Each named turn below is shown by a few rows before and after it. Which turns, in which order, take the first row of each later pair to the second? The first pair is answered.
N:
[ 19   1 -19   4 -16  -8  -3  -4 -13   2 -15]  ->  [  0  -9  -1 -21 -14 -22  -1  -9   7   9  -8]
[  8  13 -11  22   5  17  -3   9 -21 -16  -2]  ->  [ 13  16 -18 -10 -23  -7 -15   2  -9  -9 -11]
[ 18  23 -10   5   2   2 -14 -13 -15  -9  -9]  ->  [  8  17  -2 -22  -4 -16 -16 -18   3  -3  -8]
[ 20   6 -24   2 -10  -4 -11  -2  -6 -10 -14]  ->  [  0  -4  -6 -25 -10 -19 -10  -6  16  -2  -7]
P:
[-24  18  -2   0  -7  -8  -8   6  -5   3   3]  ->  [-23  16  -6  -1  -6 -11 -12   5  -4  -5   0]
[  1  15 -12   5  -6  22  -5  11  -6 -17  -4]  ->  [  4   5 -18   4  -2  12  -7   5  -3 -26  -9]
[ 32   3 -19   9 -21 -15  -7 -10 -20  20 -14]  ->  [ 32   4 -17   9 -22 -15  -7 -10 -20  22 -13]
[ 29 -16 -28  47  23  19   0  -2 -33 -26  -9]  ->  [ 30 -26 -24  49  25  16   3 -10 -32 -17  -8]
X:
[  9  13   4  12  -4  14  10  11 -17   5  28]  ->  [  4   6   6  16   9  14  12  11 -13  -6  29]
[-13 -19   2 -15  30 -14  -9 -10  14 -24   4]  ->  [ 10 -15 -20 -15   8 -22 -20 -17   4 -22 -11]
[ -4  -4   6 -18  -8 -30  -7  -6  19  -2   0]  ->  [ -6  -4   8 -19  -6 -29  -7  -6  20  -2   2]
Then:
(two turns a pair)
[  1  11   5   5 -15  19   6  16  -4  -5   5]  ->  [ -5   8  10 -13 -20   6   4  13   8   0   5]  N then N
[ 9  8 -9 -3  1  7 11 -2 -3 21  3]  ->  [  8  10 -10   4   6  11  12   1  -4  14   5]  X then N
[ 11 -14   3  70  53  31  14   4 -21 -21   2]  ->  [ 58  -8 -48  38 -17 -12 -16 -19 -27  -8 -32]  N then P
[ 25  24 -15   6 -20  23 -10  26 -13 -10 -15]  ->  [  8   2  -8 -37 -22 -16 -18  12  21 -13 -19]  P then N
[  2  14  -5   8   5   9  10  -4  -9  -4 -14]  ->  [-1 17  2  6  1  9 12 -3 -8  5 -9]  X then X
[  5   4  -9   3  -1   0  -5   4  -2 -12  -2]  ->  [ 8  5 -9 -1 -9 -2 -6  3 -2 -6 -2]  X then P
[  6 -25 -14  -9   4 -23  -1 -21   2   1 -10]  ->  [  5 -12   0 -11 -16 -14   5 -16  -2  31   0]  X then P
[ -3  10  10 -16 -24  -9   0   3   1  23   3]  ->  [-19 -11  18   4  24   0   8   5   6 -11   8]  N then X
[ -1  13 -12  -3   2  11  -6  11   4 -26   2]  ->  [  2  22  -8  -9 -18  11  -5  10   1  -4   5]  X then X
[-22 -45  -7   6  40 -28  -1 -26  23 -30   0]  ->  [  0 -53 -22  17  22 -34  -2 -40  10  -9  -7]  P then X
[  9  -3 -15 -28   0 -21 -15  -6  14 -20 -12]  ->  [ -7 -27   8  -9  32 -13   4 -11  16  -8   2]  P then N
[ -6  17   1 -23 -11  -5  -4   8   8  -4   3]  ->  [-15  11   9 -13   7   2   2   9   9 -14   8]  N then P
[  4   7  22  35   5  24  16  19 -13   2  -3]  ->  [ 29  13 -11  14 -29  -1  -5  10 -13  -6 -26]  X then N
[-20   0  26 -16  -9   6  12   5   9  23  20]  ->  [-13  19  19   4  -3  29  12  18  -6   5  19]  P then N
[ 24  20 -23  11   4   6  13  -8 -10  -9  -5]  ->  [ 18  10 -18 -20  -9 -19   8 -17   9   2  -5]  N then P
[  8 -10   3  17   5   4  11  -4   5  -1   4]  ->  [10 -6  0 18  4  6 11 -4  2 -2  3]  P then X
[ 15  27 -21 -30 -23 -12 -11  11  11 -35 -14]  ->  [ 18 -24 -19 -26  -7 -38  -3 -19  19 -18 -19]  P then P
[ -4  -2  -6   5  25  -1 -11  24  22 -46  -5]  ->  [ 11 -16 -18  20  26  -6 -11  13  12 -40 -12]  P then N
[ 17   6   5 -21 -38 -15 -11   5   5  11 -20]  ->  [-10  -9  36  18  21  19  15  16   1   3   2]  N then N
[  2 -21  -9   1  16 -15  -4  -9   3 -15  -8]  ->  [  6  -4  -2 -11 -19 -13  -3  -7  -1  26  -1]  X then X
[-6  7 -4 18 16 29 13 -2 -4 18 -6]  ->  [-5 19 -2  4 -3 26 10  0 -2 31 -5]  N then X
[-1 -8 13  5 13 -1 -4 -7 -5  1 -6]  ->  [ 4 -9  8  7  8 -2 -4 -9 -9  5 -8]  X then P
